Each row is where one point has got to under a steady rotation. How many ticks took it there?
The counts run from 0 to 584.
[110 148 123 160 143 122 146 113 144 133 142 185 188 201 157 112 132 108
 153 107 138 136  82 151 137 128 128 169 122  87  91 150 132 106 106 138
 137 117 110  58 108 131 168 146 134 150 121 137 104 122 136 143 149]	1
[ 90 116 138 134 135  99 124 150 127 104 113 166 195 172 131  93 134 112
 149 119 149 158 132 162 146 130 178 134 132  93 113 160 124 151 116 154
 155  85 150  94 128 131 211 148 132 136 122 105 121 124 145 162 178]	353
[118 126 129 102 126  89 149 149 133  88 159 182 160 148 125  94 132 118
 162 118 122 124 129 170 118 116 181 132 137 105  84 168 128 122  85 142
 151  96 160  89 118 125 192 151 122 145 117 121 105 122 104 136 178]	398
[115 143 168 139 118 106 120 116 119 113 158 197 165 165 133 103 122 112
 143 138 115 125 112 154 119 104 113 154 113  48 129 163 129 135 128 144
  81  87 158  56 111 142 167 139 123 131 131 113  87 136 121 124 133]	367
[139 131 131 122 103 112 135 133  96 133 176 200 171 152  89 103 143 120
 152 139 128 130 130 157 134 126 154 135 128  90 110 165 117 117 112 160
 138 127 152  58  67 127 160 174 130 151 130 106 101 122 118 108 112]	548
[109 105 134 159 113 104 128 139 129 112 133 177 190 174 115 108 128 118
 152 114 145 164 105 168 147 127 129 136  96  79 139 158  99 138 126 143
 128 135 172  57 122 127 186 144 154 145 113 125 108 131 124 129 142]	168
[111 138 137 134 123  99 155 114 109 130 119 189 166 169  94 101 123  80
 139 151 124 105 108 113 115  89 152 138 123 101  78 172 135 115  93 154
 153  76 115 104 106 172 153 108 166 133 131 149  95 130 147 120 140]	328
[113 127 143 143 116  88 164 120 153  98 136 159 160 189 116  98 133 102
 136 135 172 128 108 155 143 103 167 161 106 129  98 173 110 134 103 155
 183 115 134  96 132 128 182 126 164 144 126 134 120 129 136 131 151]	248
[124 134 157 136 116  90 150  88 110 111 146 170 169 169 135  76 128  92
 124 167 130  88  82 130 138 127 146 148 134 112  90 155 131 124  92 157
 143  92 158  98 138 165 170  98 155 136 142 128  99 138 135 130 160]	571
[134 114 112 166 112  87 164 128 107 135 106 201 158 191 114 113 125 102
 162 142 125 124  60 139 129 131 110 120 120  79 118 150 143 151 121 132
 149 115 148  71 117 135 153 127 158 141 127 140 110 134 159 111 141]	128
[126 127 121 147 118  90 133 115 121 114 107 184 199 177 163 111 127 135
 147 139 121 133  95 148 141 145 146 113 131  99  95 149 136 134  96 131
 136  92 155  79 139 134 169 119 152 119 131 139 105 123 147 145 190]	18
[ 93 130 128 140 117 112 144 136 124 132 132 185 179 168  84  83 119 100
 115 148 146 125 128 126  94  84 152 128 148  95 102 171 146 109 111 165
 137  93 125 104 105 154 165 113 161 143 101 116 120 119 160 112 153]	114
[121 121 136 142  93  92 160 117 128 104 115 194 137 175  79  82 120 103
 110 160 149 146 119 153 137 124 152 127 106  83 134 166 138 159 113 154
 168  83 156 102 114 148 170 131 127 124 118 121 134 113 175 121 123]	237
[147 160 152 136 133  93 140 108 156  95 185 192 151 179 137 110 133 116
 153 135 144 113 108 148 122  95 140 171 124 104  96 173 128 127  99 133
 140 107 137  56 112 130 154 139 131 145 151 127 106 119 107 118 145]	246
[131 140 154 125 146  85 136 136 141  87 154 199 155 166 129 118 132 101
 155 156 138 103 127 152 113  85 136 147 124  92 101 170 114 148 105 132
 138  79 143  82 113 166 160 105 127 119 146 136 104 112 121 124 159]	32
[106 121 124 138  94 103 143 120 108 110 100 168 170 164  80  91 120 123
 126 170 125 150 129 130 137 134 172  98 128 114 107 174 138 137  94 165
 160  74 146 114 142 163 173 110 176 124 119 136 115 123 157 137 168]	22
[140 123 137 129  96  94 153 117 121 111 128 184 172 167  87  94 134 105
 140 169 170 125 120 135 148 122 177 148 114 125  88 181 113 128  93 159
 187  96 123 101 102 140 166 140 165 147 145 138 116 129 137 112 133]	543
[110 142 155 101  97 102 137 126  97 128 150 213 141 146 102 106 115 116
 139 152  98 117 121 168 111 104 155 122 118  66 112 158 144 116 114 142
 106  81 160  81  97 141 170 125 130 126 118 132  79 123 124 107 122]	72
[119 124 127 148 122  97 140 127 108 139 110 189 158 201  79  96 125 128
 132 158 120 156 119 156 115 128 143 102 158  85 136 144 143 141 117 140
 169 110 140  59 112 150 186 107 160 143 130 134 137 118 168 129 162]	266
[142 137 152 153 128 100 143  96 100 107 161 180 147 184 135  92 151 111
 156 156 125 110 101 142 156 145 128 139 135  94 110 152 128 158 107 143
 150 109 166  55 120 142 161 146 136 141 171 101 100 134 141 138 147]	431
[108 122 133 130  92 103 151 129 114 104 147 180 124 161  65  73 115 125
 144 140 102 152 125 146 118 121 153 121 130  92 140 167 140 140 114 139
 126  99 186  78 135 144 188 136 164 150 107 101 114 131 127 131 158]	318
[147 127 148 145 106  94 147 118 129 128 126 202 182 187 135  80 122 113
 145 147 170  93  83 140 126 122 131 158 124  91  92 170 141 124  98 152
 135  97 125  95  99 128 161 147 124 146 141 131 101 144 134 116 139]	495
[144 121 142 136  99  79 161 102 119 108 152 204 157 162  95 101 123 104
 137 169 141  93  87 137 128 109 138 115 123 114  88 168 115 136  95 141
 152 112 159  82 109 142 141 117 175 133 140 133  94 137 141  88 129]	374
[130 117 142 122 101  82 145 113 119 111 142 184 173 158  90  69 118 112
 114 161 132 117 105 160 115 130 164 102 153 112  97 158 133 117  80 151
 152 121 162 101 111 151 171 100 165 149 117 138 122 121 148  91 149]	67
[117 130 135 121 144  96 148 140 128  98 170 206 138 165 109 129 148  97
 161 116 135 124 143 169 124  95 154 150 115  91 102 174 110 146 124 137
 158 109 150  61  94 118 168 159 128 133 130 103 108 115 127 123 123]	44
[135 164 148 142 123 113 128 106 135 118 172 190 169 179 126 120 128 138
 145 145 112 140 101 164 134 125 123 156 130  92 118 157 115 111 102 125
 128 131 147  35 115 138 165 131 159 159 147 136  91 128  98 123 159]	460
[118 150 147 159 133 101 133 105 130 103 135 186 140 192 144 104 123 131
 141 146 116 132 102 148 129  98 131 140 122  81 135 154 150 151 117 124
 128  78 162  61 155 139 176 113 150 123 143 111 109 123 147 152 176]	569
[128 131 137 107 136  99 148 139  97 102 164 196 126 150 107 132 152  96
 160 141 110 123 150 145 129  99 152 124 123  98 105 164 111 156 127 142
 153 100 172  57 113 122 172 157 150 125 145  97  94 117 121 125 144]	427
[106 166 135 126 122 133 129 106 100 122 181 163 178 157 120  97 152 120
 128 134 116 129 137 148 149 135 176 163 134 103  86 175 116 103 102 163
 132 110 148  70 112 125 165 160 168 148 143  92  87 125 124 137 135]	304
[145 125 103 160  99  97 155 129 118 128 120 200 193 180 136 116 142 117
 157 127 162 121  79 152 141 150 138 123 114  90  90 166 130 135 105 150
 157 108 140  83  99 112 141 161 140 132 129 134 114 123 168 106 130]	297
[140 145 111 154 103  94 144 132 144 106 131 194 159 182  84  92 116 146
 130 162 144 152 127 127 110 115 135 114 137 100 122 170 146 137  94 140
 149  91 159  83 132 143 160 123 160 138 109 113 144 110 164 124 184]	359
[117 166 126 146  99 128 139 111 117 136 155 196 171 170 117 140 121 147
 134 139 113 163 121 168 135 129 145 133 108  76 111 168 124 109 117 140
 119 102 137  44  90 127 148 138 145 129 126 130  93 110 139 106 114]	210
[114 124 104 147  99 117 159 128  92 106 142 174 144 160 106  96 137 113
 143 118  99 152  96 162 161 162 149 121 104  85 122 153 125 143 115 145
 137 108 191  66 122 136 170 159 152 136 116  92  98 118 156 122 127]	180
[146 131 111 161  91 101 140 109 102 116 122 196 174 175 110 113 135 139
 139 169 121 147  97 149 148 156 128  90 127 104 127 157 123 149  99 138
 150 111 170  61 122 135 143 128 175 126 141 126 116 113 170 103 151]	221
[128 155 150 139 155 106 143 101 108 107 174 177 146 188 122  90 158  98
 127 159 118 108 115 142 128 126 133 142 162 100 105 153 131 145 101 140
 174 112 144  58 106 160 162 123 139 138 166 114 119 110 144 130 156]	432
[147 126 127 142  94 101 154  94  70 125 142 193 156 165 114 100 149 110
 146 161 121 106  97 115 146 143 142 116 126 102  87 165 130 134 102 167
 155 101 161  82 115 137 141 149 177 132 156 102  91 133 148 114 131]	176
[127 116 125 149 129  98 135 121 113 108 117 184 180 182 155  90 121 105
 152 124  97 119  72 157 141 151 128 125 127  92 109 137 140 146  98 135
 115  91 171  80 131 154 181 131 128 129 128 125  94 133 126 149 169]	523
